In the data rows, 128 means zero.
Here are some points, each followed by its number:
115 113 89 142 113 107 114 110 107 137 111 159 100 135 155 152 102 148 152 137 0
151 113 128 142 167 146 98 124 91 96 96 102 171 164 155 170 176 65 152 90 1
164 113 121 142 113 129 168 149 107 128 111 159 155 128 138 155 102 83 152 123 2
127 113 108 142 97 95 98 115 91 137 166 176 155 131 82 155 102 83 135 147 3
152 135 150 142 167 113 153 148 107 162 96 102 116 143 98 133 119 83 152 133 4
106 113 131 142 167 184 168 132 91 146 166 176 100 131 155 125 102 148 77 125 5
184 113 130 142 97 78 98 114 91 119 96 176 100 204 155 126 102 148 152 151 6
97 135 102 120 97 114 98 107 107 115 96 159 100 124 98 131 119 129 77 126 7
73 188 93 142 97 130 153 15 145 71 111 119 155 115 138 68 159 148 94 51 8
110 113 144 142 113 168 168 126 145 130 166 102 171 183 98 171 119 65 152 125 9
128 113 143 142 97 128 98 128 91 142 96 176 100 153 155 134 102 148 77 141 10
116 113 110 142 97 110 98 135 91 141 166 176 100 132 82 122 102 148 77 148 11
103 113 100 142 97 128 168 115 161 92 96 102 171 142 155 142 176 148 152 106 12
109 113 116 142 97 125 168 138 161 145 166 159 155 115 98 132 176 148 152 152 13
111 113 213 142 97 77 98 177 91 143 96 176 171 206 155 184 176 65 152 151 14
139 113 141 142 167 145 168 144 161 133 166 102 100 127 155 127 176 148 152 118 15
172 188 129 142 97 156 168 148 145 137 166 102 155 163 138 141 159 83 77 126 16
138 113 125 142 167 136 168 138 161 140 166 102 116 142 138 125 119 148 152 141 17
113 113 134 142 151 138 114 124 161 134 96 102 116 129 155 137 176 148 152 136 18
100 113 140 142 97 167 168 132 161 130 166 102 171 196 82 180 102 65 152 128 19
122 113 150 142 97 120 98 146 91 145 96 119 116 130 155 143 102 148 152 141 20
121 113 54 120 97 103 114 140 107 145 111 159 100 118 98 131 102 65 152 155 21
119 135 111 120 97 100 98 118 91 109 96 159 100 114 98 119 119 129 94 127 22
94 113 124 44 97 153 168 80 161 30 96 102 171 120 155 87 102 148 77 38 23
184 113 72 142 167 99 168 134 161 162 166 102 100 215 82 147 176 148 152 142 24
134 113 109 142 97 92 114 129 107 138 166 176 100 136 98 149 102 129 135 159 25
135 188 174 142 97 162 114 132 161 140 166 159 100 128 155 72 159 148 152 132 26
125 113 139 142 167 127 168 141 161 138 166 176 100 135 155 142 176 148 152 134 27
160 210 134 142 97 169 168 135 161 118 96 102 171 121 155 125 176 148 77 119 28
141 113 155 142 167 138 98 133 161 122 166 102 171 114 155 123 176 148 152 120 29
100 113 103 142 97 94 98 126 91 147 166 176 100 117 82 121 102 148 152 145 30
134 113 131 142 151 108 114 151 145 137 150 119 100 108 82 171 102 129 135 141 31
192 113 152 66 167 103 168 177 161 148 96 159 155 133 155 134 159 83 135 136 32
125 113 124 142 97 134 98 140 91 144 96 102 100 118 82 144 102 148 152 146 33
33 113 125 44 97 24 98 37 91 0 96 102 100 37 155 26 176 65 77 4 34
96 113 81 142 97 100 98 119 91 142 96 176 100 91 82 138 102 148 77 152 35
124 113 127 142 151 142 98 134 161 137 166 119 116 144 155 136 119 148 77 138 36
126 113 101 142 97 94 98 110 91 134 166 176 171 130 82 156 102 65 152 145 37
141 113 123 142 151 160 114 140 91 137 96 176 116 148 155 113 159 65 152 126 38
160 113 178 142 97 146 168 151 161 142 166 102 171 116 155 151 176 148 152 128 39
88 113 83 142 97 105 98 134 91 151 166 176 100 125 82 115 102 65 152 164 40
144 135 117 120 113 129 114 125 161 128 150 102 116 118 155 134 119 148 135 134 41
165 210 113 142 167 104 98 133 161 133 96 102 100 118 155 150 176 65 152 143 42
141 113 118 142 151 150 98 134 145 139 166 119 100 120 138 135 102 129 135 140 43
133 113 124 142 167 170 98 136 91 141 96 176 100 154 155 98 176 65 152 128 44
126 113 129 142 97 109 114 128 91 145 111 176 100 124 82 124 102 148 152 146 45
136 113 134 142 97 144 153 128 161 146 150 119 100 131 155 130 102 148 152 140 46
118 113 125 142 167 145 98 130 161 135 166 102 100 145 155 135 102 148 77 139 47
135 113 135 142 97 125 168 129 161 145 166 102 100 132 155 137 102 148 152 145 48
144 113 132 142 97 91 168 143 161 138 166 102 171 160 82 152 176 148 152 152 49
129 113 131 142 151 116 168 152 145 140 150 102 100 152 155 138 102 148 152 140 50
125 113 132 142 97 138 98 137 161 142 166 102 100 133 155 147 102 148 152 138 51
64 210 154 44 167 97 98 6 91 12 96 102 171 152 155 80 102 65 152 56 52
114 113 116 44 167 94 98 69 91 142 96 176 171 76 155 151 176 148 152 193 53
95 188 173 142 151 114 114 137 91 153 166 176 100 157 82 133 102 148 94 147 54
131 113 113 142 167 89 168 140 91 129 96 102 171 160 82 177 102 65 152 136 55
138 113 130 142 167 150 98 136 161 133 96 102 100 130 155 128 176 148 152 132 56
112 113 167 142 97 160 98 110 161 128 96 102 171 130 155 146 176 148 77 150 57
105 113 98 142 97 130 98 146 91 139 96 176 100 95 82 138 102 148 77 147 58
66 113 80 142 97 95 98 110 91 145 150 176 155 124 82 140 102 148 94 149 59
122 113 111 142 97 142 168 136 161 138 166 102 100 110 155 133 102 148 152 144 60
147 113 148 142 97 138 153 135 91 144 166 119 155 140 138 142 102 148 152 137 61
121 113 125 142 167 130 168 141 91 146 96 102 100 127 155 143 102 148 152 150 62
125 113 114 142 97 134 98 130 91 138 96 176 100 126 82 145 102 129 152 147 63
New points follow, each followed by the numbers of its five nearest points above by angle, smallest number first.
128 113 158 142 167 106 168 163 91 158 96 102 100 138 82 128 102 65 152 132 2 4 31 55 62
102 188 184 142 167 125 98 143 91 162 166 176 116 165 98 139 102 148 94 149 5 10 11 30 54
94 113 173 142 167 242 168 167 91 119 96 102 100 133 82 132 102 148 152 176 4 5 17 33 62
89 210 68 142 167 34 168 108 161 142 166 176 171 60 82 176 102 148 77 156 3 31 35 54 59
70 113 140 142 97 124 98 146 161 171 96 176 100 171 155 58 176 148 152 145 10 18 26 44 56
29 210 89 44 97 97 98 54 161 19 96 102 100 45 155 0 176 65 152 3 8 22 23 34 52
98 113 152 44 97 76 98 109 91 112 96 102 100 36 155 117 176 65 77 145 7 22 34 52 53
149 113 152 142 167 98 98 116 91 144 166 176 171 128 155 98 176 148 152 122 27 29 38 44 53
125 113 138 142 167 96 168 155 161 137 166 102 100 172 155 136 102 148 152 142 15 17 24 48 50
119 113 109 142 97 116 98 143 91 147 166 176 100 125 82 133 102 148 77 149 11 25 30 35 58
179 113 69 142 167 106 168 130 161 159 150 102 116 198 82 146 159 148 152 140 15 17 24 49 50
193 210 131 142 97 165 168 147 161 134 166 102 171 172 155 144 176 65 77 121 9 16 28 39 42
142 113 173 142 167 102 98 117 161 71 96 102 171 150 155 116 176 65 77 86 1 29 34 52 57
49 113 71 142 97 91 98 103 91 144 166 176 171 125 82 139 102 148 77 148 3 11 30 35 59
113 135 98 142 167 133 153 145 107 147 96 159 171 136 98 163 102 83 152 144 2 4 21 37 55
124 113 153 142 151 108 153 158 107 154 111 102 100 137 98 132 102 83 152 137 4 31 50 55 62
218 188 125 142 167 129 98 108 145 163 111 102 155 151 155 150 159 129 135 134 1 16 28 42 56
124 135 105 120 167 31 168 222 107 148 111 159 171 185 98 161 102 148 94 157 14 24 32 54 55
206 188 130 120 151 111 114 97 145 169 111 102 171 153 155 152 159 129 135 133 1 16 28 32 42
105 113 110 66 167 144 114 114 161 79 111 119 155 71 155 69 102 129 77 74 8 23 34 47 52
97 188 166 120 167 131 98 134 107 147 150 159 100 158 98 130 102 148 77 130 5 10 11 47 54
121 113 124 142 151 119 98 150 107 148 111 119 171 147 98 115 102 83 135 120 1 3 4 37 55
169 113 120 142 113 95 114 123 107 125 111 159 100 180 155 133 102 148 135 146 0 6 10 20 25
143 113 195 142 167 101 98 70 91 101 96 102 171 177 155 134 176 65 152 93 1 14 38 44 52
136 113 88 142 97 122 98 141 161 138 166 102 100 80 98 191 102 83 135 147 21 31 40 43 51
201 113 148 44 167 87 168 184 161 156 96 176 171 134 155 135 176 65 152 145 2 14 32 38 53
151 113 128 142 167 143 98 129 161 142 166 102 100 116 155 126 102 148 152 132 17 41 43 47 51
92 113 126 142 97 92 98 132 91 142 166 176 100 116 82 119 102 148 77 160 11 30 35 58 59
118 113 96 142 97 110 98 125 107 135 111 159 116 137 155 144 119 148 135 139 0 6 10 20 63
106 113 107 120 113 108 98 120 107 126 150 159 116 108 98 107 102 148 135 124 11 30 35 45 59
116 113 123 142 97 195 168 63 161 170 96 176 100 166 155 77 102 148 152 119 5 8 26 46 48
139 113 111 142 97 139 168 139 91 139 96 102 100 139 155 141 102 148 152 143 0 20 33 46 62
124 113 90 66 151 169 114 110 145 119 111 119 100 127 138 119 102 148 77 92 5 7 23 36 47
126 113 142 142 151 106 98 124 107 120 150 102 171 130 155 101 159 148 94 121 29 34 36 47 57
155 188 115 142 151 105 98 133 145 135 96 119 100 121 138 146 159 83 135 146 4 38 42 44 56
119 135 165 142 167 108 153 158 91 158 111 119 100 145 82 129 102 83 135 136 4 31 54 55 62
136 113 159 142 167 105 114 122 145 88 111 102 155 144 138 122 176 83 94 100 1 29 34 52 57
97 113 177 44 97 91 168 160 91 121 166 102 100 114 82 185 176 148 77 160 11 13 31 49 54
69 188 92 142 97 130 168 15 145 64 96 102 171 113 155 74 159 148 94 47 8 12 23 34 52
140 113 224 44 97 164 98 100 161 139 96 102 171 138 155 94 176 148 152 124 18 23 29 39 57
79 188 142 66 151 100 98 34 91 43 111 119 155 146 138 91 102 83 152 81 1 8 23 34 52
209 188 117 142 167 129 98 108 161 164 96 102 155 155 155 149 176 148 152 135 18 28 29 42 56
140 113 164 44 167 254 168 89 161 109 96 102 171 117 155 104 102 65 77 126 23 28 32 52 57
139 113 72 142 97 112 168 135 161 121 166 102 171 152 155 138 102 65 77 162 2 9 16 19 60
119 113 132 142 167 97 98 139 161 135 166 176 100 110 82 122 176 148 152 138 13 25 27 30 31
124 113 104 66 113 163 98 105 145 73 96 102 116 100 155 87 119 148 94 65 7 8 23 34 52
217 113 206 142 97 157 98 135 161 118 166 102 100 104 155 161 176 148 77 92 29 36 39 41 57
154 113 132 142 167 141 98 139 91 138 96 102 100 65 82 121 102 148 152 144 31 33 45 62 63
103 135 109 142 97 103 114 122 107 131 150 159 100 116 98 115 102 148 135 127 11 25 30 45 59
145 113 137 142 167 145 168 138 161 131 166 102 171 141 155 134 102 148 152 123 15 17 29 39 50
124 113 151 142 97 119 98 142 91 144 96 102 100 126 155 142 102 148 152 139 0 10 20 33 62
145 113 131 142 151 140 153 137 161 134 166 102 155 137 155 137 102 148 152 129 17 46 48 50 60
139 113 166 142 151 91 98 122 91 142 150 176 155 129 138 119 176 129 152 123 14 29 38 44 53
166 113 126 142 167 136 98 115 161 129 96 102 100 101 155 116 176 148 152 125 15 18 29 42 56
136 113 102 66 167 176 98 122 145 118 96 102 116 123 155 128 102 129 94 89 23 36 47 52 56
84 113 132 142 167 181 168 113 161 66 96 102 100 96 155 105 102 65 77 60 5 8 23 34 52
112 113 116 142 97 129 98 111 91 147 96 102 100 122 82 149 102 148 152 147 20 33 35 45 63
130 113 110 142 97 119 98 133 161 138 96 176 100 129 155 149 102 148 152 148 0 6 10 20 63
131 113 114 142 167 126 168 157 91 137 96 102 100 104 155 121 102 148 77 157 5 47 50 58 62
152 113 157 142 97 144 153 146 145 121 150 102 155 112 155 152 119 148 152 129 39 46 48 60 61
138 113 155 142 167 139 98 139 161 132 166 102 171 137 155 129 176 148 152 124 15 18 29 39 56
146 113 153 142 151 130 168 123 107 139 111 119 171 89 138 193 176 148 152 158 18 39 49 53 62
161 113 130 142 151 141 168 135 145 137 150 102 155 129 138 129 102 129 152 129 17 39 48 50 61
97 113 81 142 97 89 98 106 91 143 96 176 100 141 155 155 102 148 152 145 0 6 35 45 63
144 135 117 142 97 130 153 132 161 142 111 159 100 130 155 122 119 129 152 135 0 26 46 48 60
117 113 115 142 97 119 168 132 91 140 166 119 155 128 155 131 102 148 152 141 46 48 50 60 61
111 113 165 66 151 76 98 117 145 132 166 102 155 131 82 141 102 148 152 123 29 31 49 52 53
140 113 86 142 113 122 153 147 161 125 166 102 155 141 155 136 102 65 77 155 9 16 19 36 47
173 188 114 142 151 130 98 142 145 123 111 119 116 113 155 137 159 83 152 132 1 38 42 44 56
134 135 130 142 151 103 168 129 107 128 166 119 155 120 98 172 159 148 152 135 13 24 39 49 55
169 113 165 142 167 134 98 152 161 130 166 102 171 184 155 112 102 148 152 124 17 29 36 47 50
120 113 121 142 97 181 168 77 145 163 96 159 100 158 138 91 102 148 152 124 0 5 46 48 60
127 113 184 44 167 133 168 117 161 35 96 102 171 67 155 0 102 148 77 26 8 23 28 34 52
141 113 120 142 113 104 168 130 145 135 150 102 171 153 98 142 159 148 152 149 12 13 24 39 49
148 210 86 142 167 107 168 220 161 106 96 102 100 167 155 78 176 148 77 128 15 16 24 28 42
130 113 110 142 97 144 98 125 91 137 96 176 100 127 82 146 102 148 152 149 33 35 45 58 63
119 113 113 142 97 125 98 121 91 146 96 119 100 118 82 145 102 148 135 148 33 35 45 58 63
90 135 111 66 151 160 168 80 161 51 96 102 100 96 155 72 102 148 94 40 8 12 23 34 52
127 113 199 44 113 165 114 90 161 114 96 102 155 123 155 85 159 148 135 101 23 29 34 52 57
147 113 147 142 167 131 98 145 161 118 96 102 100 125 155 90 176 148 152 114 15 18 29 42 56
119 113 153 142 167 166 168 105 91 133 166 102 171 115 82 137 102 148 77 129 5 9 19 54 61
215 113 248 142 97 203 98 93 91 143 96 176 100 82 155 90 176 148 152 139 10 26 38 39 44
110 113 180 142 113 79 114 134 107 143 96 159 100 126 98 161 159 83 152 131 3 4 14 45 63
137 135 142 142 167 153 168 131 161 131 96 102 171 138 155 130 119 148 77 126 16 28 36 47 57
